50 stands for zero in the data rows.
Here is a table of points, one per row:
tensor([81, 50, 71, 47, 49, 51, 61, 90, 60, 72, 69, 89, 43, 49, 70, 45, 66, 59,
        64, 65, 61, 73, 47, 61, 42, 68, 57, 69, 57, 49, 46, 67])
tensor([64, 80, 56, 62, 50, 66, 51, 65, 59, 63, 60, 60, 50, 58, 50, 99, 45, 56,
        55, 56, 61, 68, 56, 52, 62, 59, 64, 99, 56, 84, 71, 44])
tensor([58, 58, 73, 56, 60, 51, 64, 53, 61, 55, 54, 59, 63, 59, 56, 59, 54, 56,
        64, 64, 60, 53, 62, 61, 54, 62, 72, 64, 70, 56, 59, 56])
tensor([54, 56, 52, 63, 59, 57, 69, 57, 55, 56, 57, 55, 55, 60, 54, 59, 55, 59,
        67, 56, 57, 60, 63, 60, 63, 60, 69, 63, 61, 57, 55, 59])
tensor([55, 52, 54, 59, 69, 54, 62, 62, 56, 63, 57, 58, 55, 69, 62, 57, 61, 54,
        58, 61, 64, 58, 69, 71, 55, 65, 53, 59, 57, 56, 58, 56])
tensor([69, 50, 63, 71, 76, 50, 49, 52, 99, 56, 64, 56, 54, 58, 77, 48, 54, 61,
        61, 56, 65, 53, 65, 61, 55, 62, 66, 65, 53, 87, 65, 70])
tensor([55, 99, 61, 55, 57, 61, 60, 48, 58, 49, 65, 99, 59, 50, 55, 48, 90, 61,
        81, 50, 78, 51, 68, 59, 62, 56, 62, 52, 58, 65, 57, 51])
tensor([58, 53, 64, 58, 65, 53, 78, 49, 55, 47, 49, 63, 67, 63, 56, 64, 66, 62,
        54, 86, 54, 53, 62, 69, 51, 54, 57, 60, 55, 47, 66, 55])
tensor([46, 61, 49, 62, 68, 55, 44, 69, 65, 57, 65, 68, 54, 62, 87, 80, 56, 56,
        51, 76, 61, 62, 52, 65, 53, 58, 60, 56, 67, 47, 54, 75])
tensor([51, 59, 56, 48, 63, 49, 57, 59, 59, 58, 65, 51, 46, 51, 70, 61, 59, 66,
        63, 47, 56, 69, 60, 72, 67, 56, 63, 63, 57, 55, 64, 66])
tensor([52, 54, 53, 54, 62, 55, 62, 59, 54, 54, 57, 58, 46, 50, 76, 77, 56, 69,
        62, 52, 56, 57, 55, 62, 71, 59, 68, 48, 55, 61, 53, 67])
tensor([58, 56, 57, 56, 70, 54, 72, 60, 55, 60, 57, 60, 53, 72, 61, 63, 59, 57,
        62, 61, 57, 62, 60, 65, 55, 61, 52, 55, 54, 53, 57, 60])
tensor([65, 87, 56, 67, 52, 48, 63, 53, 70, 44, 63, 60, 53, 62, 59, 53, 55, 62,
        46, 49, 47, 76, 59, 53, 60, 57, 60, 56, 54, 67, 82, 71])
tensor([66, 73, 74, 65, 53, 46, 58, 55, 67, 62, 50, 57, 52, 67, 62, 62, 49, 64,
        67, 50, 61, 69, 43, 50, 53, 48, 73, 55, 77, 59, 48, 54])
tensor([67, 61, 65, 66, 65, 61, 52, 51, 51, 64, 50, 81, 57, 66, 81, 58, 48, 99,
        51, 52, 55, 51, 72, 70, 66, 85, 53, 58, 61, 65, 60, 53])
tensor([56, 56, 64, 60, 61, 60, 79, 56, 55, 57, 56, 64, 64, 78, 53, 63, 52, 53,
        62, 60, 66, 54, 63, 61, 54, 90, 53, 58, 47, 57, 57, 62])
tensor([54, 55, 52, 67, 60, 62, 68, 56, 55, 54, 57, 60, 56, 57, 55, 62, 55, 78,
        65, 55, 57, 52, 55, 53, 66, 63, 64, 55, 55, 61, 51, 58])
tensor([58, 50, 64, 58, 46, 84, 50, 55, 71, 61, 50, 77, 52, 49, 54, 49, 57, 59,
        65, 65, 55, 51, 65, 51, 57, 52, 50, 66, 54, 75, 54, 59])
tensor([55, 56, 57, 53, 68, 71, 65, 56, 57, 52, 87, 48, 55, 51, 55, 67, 54, 99,
        76, 57, 57, 66, 53, 58, 58, 55, 67, 54, 62, 60, 56, 59])
tensor([59, 55, 60, 59, 63, 53, 65, 57, 52, 60, 59, 54, 60, 73, 55, 57, 61, 55,
        62, 60, 61, 57, 68, 67, 58, 67, 58, 65, 60, 55, 62, 55])
tensor([60, 58, 54, 58, 61, 71, 53, 59, 60, 62, 69, 73, 60, 60, 68, 85, 59, 56,
        51, 62, 59, 76, 52, 55, 54, 50, 51, 48, 50, 57, 62, 55])
tensor([58, 53, 53, 68, 63, 69, 47, 55, 60, 69, 76, 62, 67, 53, 56, 59, 60, 62,
        56, 56, 80, 63, 44, 55, 58, 58, 63, 43, 58, 61, 80, 56])
tensor([57, 53, 46, 46, 68, 59, 68, 61, 52, 52, 57, 58, 53, 55, 64, 58, 54, 57,
        59, 59, 63, 52, 58, 65, 48, 69, 61, 53, 50, 61, 63, 48])
tensor([63, 61, 56, 57, 61, 61, 51, 54, 52, 67, 83, 48, 70, 62, 70, 54, 58, 61,
        77, 67, 63, 57, 53, 57, 62, 45, 60, 58, 51, 62, 70, 62])
tensor([66, 79, 65, 55, 59, 73, 57, 52, 67, 94, 53, 54, 59, 56, 59, 67, 64, 56,
        56, 67, 59, 50, 63, 49, 59, 50, 51, 52, 61, 55, 54, 61])
tensor([63, 70, 55, 51, 60, 62, 56, 72, 59, 54, 65, 55, 58, 58, 56, 51, 65, 63,
        48, 49, 60, 75, 63, 64, 70, 56, 59, 52, 57, 58, 62, 71])
tensor([55, 56, 56, 56, 58, 64, 63, 52, 76, 69, 51, 75, 58, 57, 57, 62, 58, 60,
        65, 70, 59, 99, 61, 58, 74, 51, 56, 58, 59, 60, 71, 52])
tensor([61, 60, 62, 56, 57, 62, 53, 62, 58, 68, 56, 66, 60, 64, 58, 77, 67, 54,
        52, 66, 59, 54, 59, 52, 54, 59, 58, 59, 55, 54, 68, 50])
tensor([69, 48, 62, 54, 49, 47, 69, 64, 48, 64, 48, 59, 53, 60, 56, 52, 64, 78,
        45, 61, 76, 47, 46, 65, 99, 48, 67, 63, 48, 59, 50, 65])
tensor([63, 62, 64, 63, 51, 61, 54, 57, 60, 65, 56, 56, 61, 50, 54, 52, 57, 60,
        58, 54, 53, 54, 66, 56, 60, 54, 63, 69, 63, 54, 60, 64])
tensor([48, 58, 86, 63, 55, 59, 68, 53, 58, 61, 61, 55, 63, 51, 53, 56, 53, 54,
        56, 54, 65, 61, 70, 57, 55, 92, 70, 59, 53, 59, 60, 65])
tensor([69, 60, 46, 53, 60, 54, 74, 85, 63, 71, 68, 53, 56, 51, 49, 48, 46, 56,
        67, 72, 65, 69, 60, 51, 70, 75, 55, 47, 75, 70, 57, 55])
tensor([63, 67, 62, 52, 52, 58, 54, 57, 63, 67, 54, 49, 59, 54, 57, 60, 62, 60,
        61, 61, 60, 57, 61, 56, 61, 54, 57, 64, 63, 58, 71, 60])
tensor([51, 54, 54, 56, 75, 58, 60, 54, 60, 53, 62, 55, 66, 56, 68, 58, 51, 63,
        52, 60, 62, 73, 58, 73, 63, 52, 46, 60, 61, 51, 56, 62])
tensor([67, 69, 61, 62, 57, 56, 61, 58, 88, 65, 62, 56, 52, 56, 54, 63, 69, 64,
        62, 68, 64, 71, 52, 55, 66, 54, 41, 66, 56, 51, 72, 50])
tensor([65, 70, 48, 57, 64, 76, 62, 78, 73, 53, 46, 49, 60, 71, 50, 59, 91, 76,
        49, 51, 74, 78, 62, 55, 54, 53, 75, 73, 57, 62, 49, 89])
tensor([47, 56, 52, 60, 57, 50, 70, 60, 50, 68, 53, 53, 66, 56, 71, 49, 66, 51,
        47, 51, 59, 54, 58, 49, 49, 66, 56, 48, 62, 71, 63, 60])
tensor([91, 54, 63, 56, 65, 64, 49, 48, 46, 60, 68, 50, 67, 63, 71, 73, 96, 58,
        53, 81, 44, 90, 61, 61, 58, 94, 73, 55, 62, 69, 56, 54])
tensor([62, 67, 69, 52, 57, 63, 39, 44, 63, 57, 65, 52, 75, 60, 63, 49, 52, 62,
        68, 74, 60, 66, 49, 66, 75, 47, 50, 62, 47, 71, 44, 63])
tensor([58, 53, 64, 68, 68, 55, 58, 59, 68, 65, 62, 56, 53, 56, 53, 55, 77, 56,
        57, 60, 45, 50, 57, 56, 60, 55, 65, 61, 62, 43, 72, 49])
tensor([65, 62, 67, 62, 50, 58, 50, 60, 61, 51, 59, 59, 72, 68, 55, 59, 64, 55,
        51, 66, 59, 49, 62, 53, 54, 65, 51, 59, 63, 56, 57, 54])
tensor([55, 52, 49, 42, 54, 62, 63, 65, 99, 58, 63, 77, 96, 72, 47, 48, 50, 63,
        52, 52, 47, 52, 55, 73, 56, 70, 76, 57, 65, 45, 68, 55])
tensor([54, 57, 76, 76, 54, 64, 60, 60, 65, 56, 63, 67, 52, 58, 57, 56, 53, 63,
        71, 53, 50, 59, 61, 54, 61, 64, 64, 62, 53, 54, 52, 75])
tensor([55, 44, 77, 70, 73, 68, 55, 58, 43, 64, 62, 83, 61, 70, 58, 58, 68, 51,
        62, 47, 63, 54, 63, 67, 65, 49, 58, 73, 85, 74, 89, 76])
tensor([70, 72, 51, 64, 70, 55, 55, 47, 69, 60, 46, 69, 56, 55, 50, 66, 62, 54,
        65, 88, 62, 51, 73, 53, 59, 69, 59, 59, 74, 56, 54, 69])
tensor([67, 54, 63, 60, 54, 48, 70, 72, 69, 69, 53, 67, 99, 53, 54, 99, 64, 57,
        65, 43, 55, 60, 61, 91, 60, 56, 52, 44, 63, 73, 50, 61])
tensor([54, 65, 57, 59, 55, 85, 79, 59, 61, 52, 51, 62, 72, 70, 99, 55, 58, 45,
        63, 56, 57, 56, 51, 59, 94, 86, 57, 66, 63, 48, 55, 49])
tensor([63, 59, 60, 65, 65, 59, 59, 60, 55, 66, 59, 60, 62, 72, 57, 64, 59, 54,
        56, 59, 59, 59, 54, 52, 51, 59, 61, 53, 61, 56, 52, 55])
tensor([53, 57, 50, 49, 64, 54, 60, 63, 52, 57, 55, 58, 53, 69, 65, 58, 57, 54,
        58, 60, 52, 65, 62, 74, 55, 49, 57, 54, 59, 59, 58, 60])
tensor([44, 57, 59, 48, 49, 68, 53, 55, 63, 72, 56, 47, 50, 71, 48, 51, 74, 59,
        53, 41, 56, 67, 45, 58, 46, 81, 48, 59, 75, 60, 59, 47])
tensor([59, 59, 70, 49, 48, 54, 51, 57, 56, 48, 56, 51, 62, 52, 60, 59, 68, 55,
        62, 51, 54, 50, 55, 64, 59, 58, 61, 75, 68, 69, 71, 62])
tensor([52, 56, 56, 68, 60, 60, 72, 58, 54, 52, 56, 60, 56, 62, 56, 60, 55, 55,
        57, 58, 57, 56, 59, 61, 58, 69, 60, 55, 54, 65, 53, 61])
tensor([77, 95, 54, 50, 51, 64, 62, 59, 61, 86, 59, 62, 58, 65, 64, 60, 51, 71,
        73, 88, 51, 51, 56, 52, 56, 57, 61, 56, 55, 62, 93, 76])
tensor([57, 53, 63, 50, 58, 63, 97, 58, 65, 49, 99, 65, 50, 70, 75, 75, 59, 67,
        45, 70, 58, 49, 82, 44, 71, 46, 54, 63, 61, 80, 46, 53])
Along one direction, these points spread out more than along any other. Take the direction at right angles to it along which they spread out most. Go by this last direction. Where along it does each point below lie, from 0 to 99? The average is 50, and the first point in the table lies past the average. One standard deviation of the points above along it is 16.
tensor([55, 56, 47, 79, 49, 57, 52, 66, 53, 52, 71, 63, 53, 60, 50, 56, 56, 70,
        60, 57, 53, 49, 64, 63, 84, 80, 58, 55, 56, 50, 55, 62]) 43
tensor([66, 81, 89, 55, 99, 70, 57, 99, 52, 45, 48, 52, 62, 60, 53, 51, 50, 55,
        55, 69, 57, 61, 71, 59, 61, 53, 67, 56, 63, 55, 63, 42]) 56
tensor([65, 64, 68, 61, 54, 56, 64, 55, 56, 48, 57, 53, 67, 50, 53, 49, 50, 58,
        53, 66, 61, 69, 58, 61, 55, 64, 63, 58, 73, 56, 60, 63]) 60
tensor([54, 99, 62, 57, 65, 55, 50, 57, 65, 73, 73, 65, 60, 61, 57, 71, 65, 52,
        53, 55, 62, 53, 65, 60, 58, 71, 53, 62, 54, 51, 51, 57]) 62
tensor([41, 57, 57, 76, 44, 49, 51, 84, 57, 58, 57, 49, 84, 61, 81, 59, 69, 86,
        79, 62, 61, 81, 84, 47, 56, 50, 53, 59, 53, 59, 67, 51]) 37
tensor([49, 63, 50, 59, 85, 51, 68, 55, 52, 70, 60, 64, 81, 48, 58, 59, 61, 61,
        52, 74, 57, 66, 43, 47, 63, 69, 58, 97, 56, 65, 57, 66]) 51
tensor([60, 66, 69, 61, 57, 58, 54, 58, 72, 68, 54, 60, 61, 55, 57, 69, 70, 56,
        51, 58, 58, 51, 64, 52, 59, 57, 53, 58, 63, 53, 62, 53]) 66
tensor([99, 54, 42, 72, 60, 66, 66, 47, 54, 63, 59, 55, 62, 55, 72, 58, 46, 46,
        59, 41, 68, 66, 74, 82, 48, 50, 70, 67, 53, 46, 55, 55]) 49
tensor([57, 60, 58, 61, 65, 55, 71, 61, 57, 58, 59, 54, 65, 60, 59, 57, 57, 55,
        59, 54, 61, 64, 61, 63, 55, 64, 59, 60, 66, 53, 58, 58]) 56
tensor([58, 65, 70, 62, 46, 68, 55, 57, 75, 54, 64, 55, 50, 55, 61, 90, 65, 67,
        63, 80, 86, 52, 56, 59, 55, 68, 54, 59, 55, 49, 77, 66]) 49
tensor([49, 79, 60, 82, 52, 67, 84, 75, 68, 77, 60, 47, 55, 55, 61, 48, 62, 66,
        57, 81, 56, 55, 51, 99, 51, 51, 72, 62, 65, 84, 57, 50]) 47
tensor([72, 57, 55, 72, 73, 59, 70, 73, 57, 47, 54, 54, 61, 52, 60, 61, 61, 56,
        82, 46, 51, 53, 46, 62, 61, 72, 45, 52, 56, 70, 58, 68]) 49
tensor([54, 53, 54, 57, 57, 59, 57, 53, 54, 59, 57, 60, 55, 58, 53, 65, 54, 64,
        68, 61, 54, 70, 70, 58, 72, 51, 69, 57, 56, 60, 55, 71]) 33
